In the rows, 128 means zero.
The rows of D fall into 3 groups, and each row is roughly a mix of its group's hidden directions.
D:
[[126  99 139 181 146  85  95  76 128 148  99]
 [118  77 115 103 172 148 105 118  66 154 120]
 [120  89 166 153 112  93 110 159  63 147 118]
 [122 115 157  69 125 132 155 140 197 102 142]
 [127 185 164 103 118 142 180  98 161 112 149]
 [105  98 151 144 114  87 139 158  64 168 112]
 [166  85  86 148 136 150  96 174 105  96 109]
 [153  90 118 117  99 114  70 132 122 122  63]
 [126 121 127 130 153 167 132 143  48  89 105]
 [118 189  95 138 124  87 132 111 181 162 128]
 [136 198 126 147  92 152 165 117 158 139  93]
 [178 109 120 150 168 135 103 106 136  62 148]
 [107  73 174 108 132 143 111 164  74 112 129]
 [122 168  81 130 115 184 128 158 180 135 114]
 [104  66 150  95 164 150 104 148  89 135 155]
 [168 123  83 179 145 105 105  79 115 116 101]
 [136 119 133 175 156  76  64 117 131 100 140]
 [157  94  99 193 157 105 105 101 138 109  99]
 [162  69 139 129 138 139 114 114  53 117 130]
 [109 127 152 112 106  67  74  91 150 102 110]
 [112 117 169 109 128 148 106 182  71 155 157]
 [123 187  72 115 136 172 140 163 128 137 100]
 [109 159 143 139  85  77 139 124 181 155 163]
 [ 79 123 205 137 114 121 143 159 111  99 137]
 [123 126 112 102 159 202 137 129  72 118 109]
 [ 59 167 144 114 148 164 147 162 160 137 136]
 [137 179 140 120 141 107 144  62 178 130 148]
 [135 108  98 143 164  93 114  52 156 145 130]
 [114 184  83 183 116 154 146 135 109 159 121]
 [ 99 179 113 102 119 188 160 170 137 119 131]
 [157 132  87 119  64 113  81 168 129 142 120]
 [117 160  92 151 135  89 149  76 186 133 122]
 [130 120 198 116  85  87 126 154 139 168 119]
 [140 195 104 135 128  94 130 105 190 118 136]
 [101 142 131 139 100  62 148 123 137 194 133]
 [156 146  69 136 170 168 130 103 159  97 108]
 [122 131  79 138 114 193  98 176 146 106 119]
 [ 89 119 131  98 123 129 110 173  87 192 149]
 [101 158  96 172 123  82 126 102 184 148 139]
 [ 69 149 105 161 128 191 133 151 151 149 121]
 [137 173  97 128 140  75  95  99 182 125 142]
 [139  77 139 114 144 154 103 164  61 119 152]
 [129 118 123 171 121  91  82  92 117 188 108]
 [158  98 126 163 139 108 106 109  55  99 107]
 [127 115 123 108  92 173 149 198  93 129 105]
 [113  89  87 118 161 173  85 149 169 142 140]
 [144 123 157 120 131 147 137 147  56  69 109]
 [126 164 119 104 138 144 185 145 106  59 130]
 [128  90 104 132 158 107  60 125 134 181 115]
 [113 101 141 117 168 160 155 115  70  82 156]
 [ 94 109 164  93 123 136 116 131 173 187 163]
 [139 147  59 111 123 125 106 167 139 185 117]
 [104 159  89  88 118 178 140 162 172 134 151]
 [124 155 121 102  86 112 133 155 208 148 136]
 [172 160  62 127 140  97 143  83 117 125 115]
 [117  91  93 151 158 102  53 124 115 146 121]
 [ 88 100 120  95 142 126 152 127 183 187 111]
 [149 100  54  98 138 163 104 155 147 109 141]
 [149 118 100 177 152  96  90  80 157 149 102]
 [103  84 174  66 128  86 144 136 128 126 148]
 [142 118 128 113  82 152 157 104 140 149  51]
 [119 133 108 103 146 162 164 166 161  68 158]
 [138 157 129 101 126 150 183  89 172  82 144]
 [149 160  43 142 125 127 121  91 145 111 133]
 [116  80 153 153 154 171 120 123  77  84 143]
 [121 100 122  84 168 181 145 152 132  75 132]
 [133 198 112 164  97 103 137 100 173 132 131]
 [134  81 138 146 102 157 124 158  85 149  68]
 [153  87 137 108 129 192 178 105 111 102 116]
 [111 111  71 110 145 132  81 138 188 148 146]
 [150 185 113  76  97 153 159 128 169 132 117]
 [125 109 161 109  99  74 127 127 198 135 152]
 [131 172 139  68  92 156 164 111 153 155 112]
 [152 183 123 156 126 129 172  89 181 117 113]
 [125 152 131 150  98  44 144 116 114 162 137]
 [105 139  87  77 156 184 137 171 132 133 141]
 [111 138 157  83 104 107 174 133  80 176 128]
 [118 156 110  92 121 151 184 152 184 124 161]
 [118 142 145 142 115 173 113 152  46 114 148]
 [142 151 110 202  99 136 105 134 154 171 105]
 [117  65 156 115 125  93 107 145  94 182 133]
 [115 171 104 153 127 169 149 146 178  75 139]
 [145 183 144  86 111 161 171 116  87 102 120]
 [149 100  84 115 161 167 123 175 102 112 172]
 [143 151 100 104 150 176 163 167 126 117 185]
 [138 135 124  86 118 107 105 133  91 209 123]
 [146 152  84 154 116 183 142 141 108  70 113]
 [107 185 145 104 126 127 155 149 148  90 187]
 [138 144 124 161 104 163 121 134 205 158 100]
 [ 94  85 168  89 125 136 149 177  84 125 137]
 [157  55 145 144 116 109 102 137 108  77 137]
 [128 184  77 139 120 166 167 146 153 141 160]
 [146 164 100 121 131 192 152 131 185 104 121]
 [132  62 140 132 128 146  93 160  70 136 108]
 [101 139 197  97 127 116 181 139  98 119 148]
 [113 114 169 145 131  87 108  55 136 152 105]
 [130 106 133 117 150 165 130 154  49  89 121]
 [135 106 160 105 130 145 166 140  59  83 143]
 [135  63 106 126 135 104  80 118 177 119 156]
 [ 54 121 144  98 133 153 112 167 132 129 171]
 [136 173 107 147  94 109 164 126 174 184 118]
 [ 94 106  83 150 164 150  66 158 121 114 121]
 [142 165 118  84 114 182 164 172 123 159 139]
 [128 118 123 125 130 107  92 133 201 188 113]
 [156 144 115  92 122  94  74  81 166 146 111]
 [ 69 110 159 127 185 133  99 143 101 163 124]
 [132 101 173 119 116  57 130 147  93  95 145]
 [151  97 113 133 139 140  81 132  68 164 171]
 [128 135 131 134 145  98 108  91  40 112 122]
 [165  90 119  92 118 189 127 166  93 124 110]
 [106  95 205 117 126 106 154 156 136  94 142]
 [121 125 119 157 165 156 195 115 129  94 174]
 [147 123 157 152 148 113 122  71 153  60 139]
 [143 151  64 112 126 165 159 107 127  80 155]
 [145 131  87 171 160 102  99  95  77 120  97]]
Here is one row of each group, with its name. Which group are the others in?
[133 135 149 139  96  86 155 166 192  98 151]
<45>
[ 99 147 108  99 120  94 104 126 135 210 125]
<4>
[121 147 162  76  79 125 140 170 137 176 138]
<79>

[133  64 165 151 152 112  77 141 117 153 103]
<79>
[120 153 125 206  99 100 119 147  84 138 118]
<45>
[127 116 139 167 151 132 110 118 117  62  66]
<45>
[128 198 137 142 134 107 181  85 133 146 108]
<79>
[171 144  98 169 133 177 139 123  95  97  87]
<79>
[102 128 135  89  85 134 123 159 106 193  93]
<4>
[119 123 144 108 123 190 164 164 184 105 139]
<79>
[103 177  90 134 142 118 152 154 143 188 162]
<4>
[111 150 145  97 124 145 186 104 153  75 164]
<4>
[106  67 162  98 135 122 111 149  76 161 138]
<45>
[ 95 131 117  91 147 109 123 156 206 153 140]
<79>
